In the rows, 128 means zero.
One turn moves each row of this set onto another row. After a few examples, where does it send each row asked below?
Z923: [130 149 156  88 139 110 122 121 113 140 101  99 136]
Z653: [123 134 139 157 145 129 148 118 144 132 127 112 132]
Z328: [143 168 147 143 124 110 124 153 139 143 100 124 144]
Z619: [149 144 141 114 134 145 155 126 104 136 119 116  96]
Z234: [101 152 128 107 115 138 113 112 135 139 101 144 104]
Z581: [154 133 137 137 123 144 115 103 125 134  87 105 103]
Z271: [154 122 141 138 120 158 132 108 118 124 110 115 160]
Z153: [157 135 149 108 135 145 107 142  94 158 112 120 140]
Z656: [108 164 161 112 121 133 119 117 107 151 107 151 140]
Z409: [110 144 125 139 115 146 105 146 153 151  99  96 122]
Z574: [112 126 166 132 165 125 126 124 113 130 114 126 130]
Z315: [111 125 144 132 113 134 103 114 140 163  97  92 129]
Z845: [147 170 128 132 111 124 134 138 126 163 118 104 147]
Z994: [153 141 134 144 131 145 134 143 146 156 128 139 120]
Z72: [132 148 148 119 122 148 145 132 102 148 145 126 156]
Z649: [113 156 119 119  98 123 100 125 143 135 104 107 146]
Z322: [139 149 143 104 140 145 155 163 128 141  97 106 109]
Z726: [119 133 129 109 135 140 145 156 140 123 107  83 145]
Z806: [124 124 116 133 108 167 108 127 115 117 115 128 112]
Z665: [108 158 136 125 133 119 149 141 145 121 108 147 137]
Z770: [123 151 134 141  96 155 114 134 109 126 113 141 158]
Z267: [ 95 146 138 130 134 148 129 132 139 144  91 117  91]
Z562: [152 145 165 112 139 136 137  98 119 159 105 125 140]
Z175: [153 165 121 136 108 146 140 130 131 155 102 136 115]
Z424: [102 141 152 124 116 146 130 137 110 165 110 127  93]
Z633: [108 115 127 108 109 158 127 147 129 150 135 112 139]
Z12: [150 123 147 125 141 142  96 133 143 145  96 146 131]
Z820: [142 122 132 111 107 136 134 140 140 127  86  91 156]
Z193: [120 139 118 137 129 145 165 105 128 119 114 117 132]
Z769: [114 130 137 155 100 150 130 147 105 124 102  96 124]
Z624: [107 137 134 102 128 154 105 167 133 156 116 116 125]
Z870: [ 93 128 135 114 132 145 105 121 101 118 104 136 146]
Z441: [141 133 136 121 129 132 142 129 106 115 121  80 143]
Z558: [131 133 143  99 115 149 154 162 104 125  97 127 121]
Z584: [ 92 163 130 120 127 119 149 111 129 136 113 122 141]
Z885: [125 141 160 124 121 125 137 124 117 133  60 106 111]
Z324: [107 133 147  90 147 131 115 139 145 146  92  99 134]
Z253: [135 141 143 119 122 163 149 114 112 130 111 159 127]
Z237: [122 133 147  80 125 132 141 126 145 162  96 122 124]
Z864: [147 139 136 127 116 148  84 132 111 147  83 135 135]
Z717: [112 117 135 125 140 139 113 133 138 106 104 144 151]
Z13: [124 113 148 110 155 142 125 102 103 124  99 117 139]
Z219: [136 155 145 138 110 140 122  96 134 135  78 138 140]
Z508: [120 156 132  90 112 131 115 157 109 140 130 121 142]
Z979: [111 123 135 137 134 167 125 153 114 116  97 107 107]
Z154: [119 152 152 134 118 124 118 105 120 142 111 106 172]
Z825: [145 133 149 129 139 145 122 145 127 132  70  91 112]
Z583: [140 137 161 135 142 130 104 163 103 137 115 127 144]

Z870 goes to Z193
Z324 goes to Z267
Where do these go?
Z923 goes to Z234
Z770 goes to Z271
Z583 goes to Z717
Z633 goes to Z769

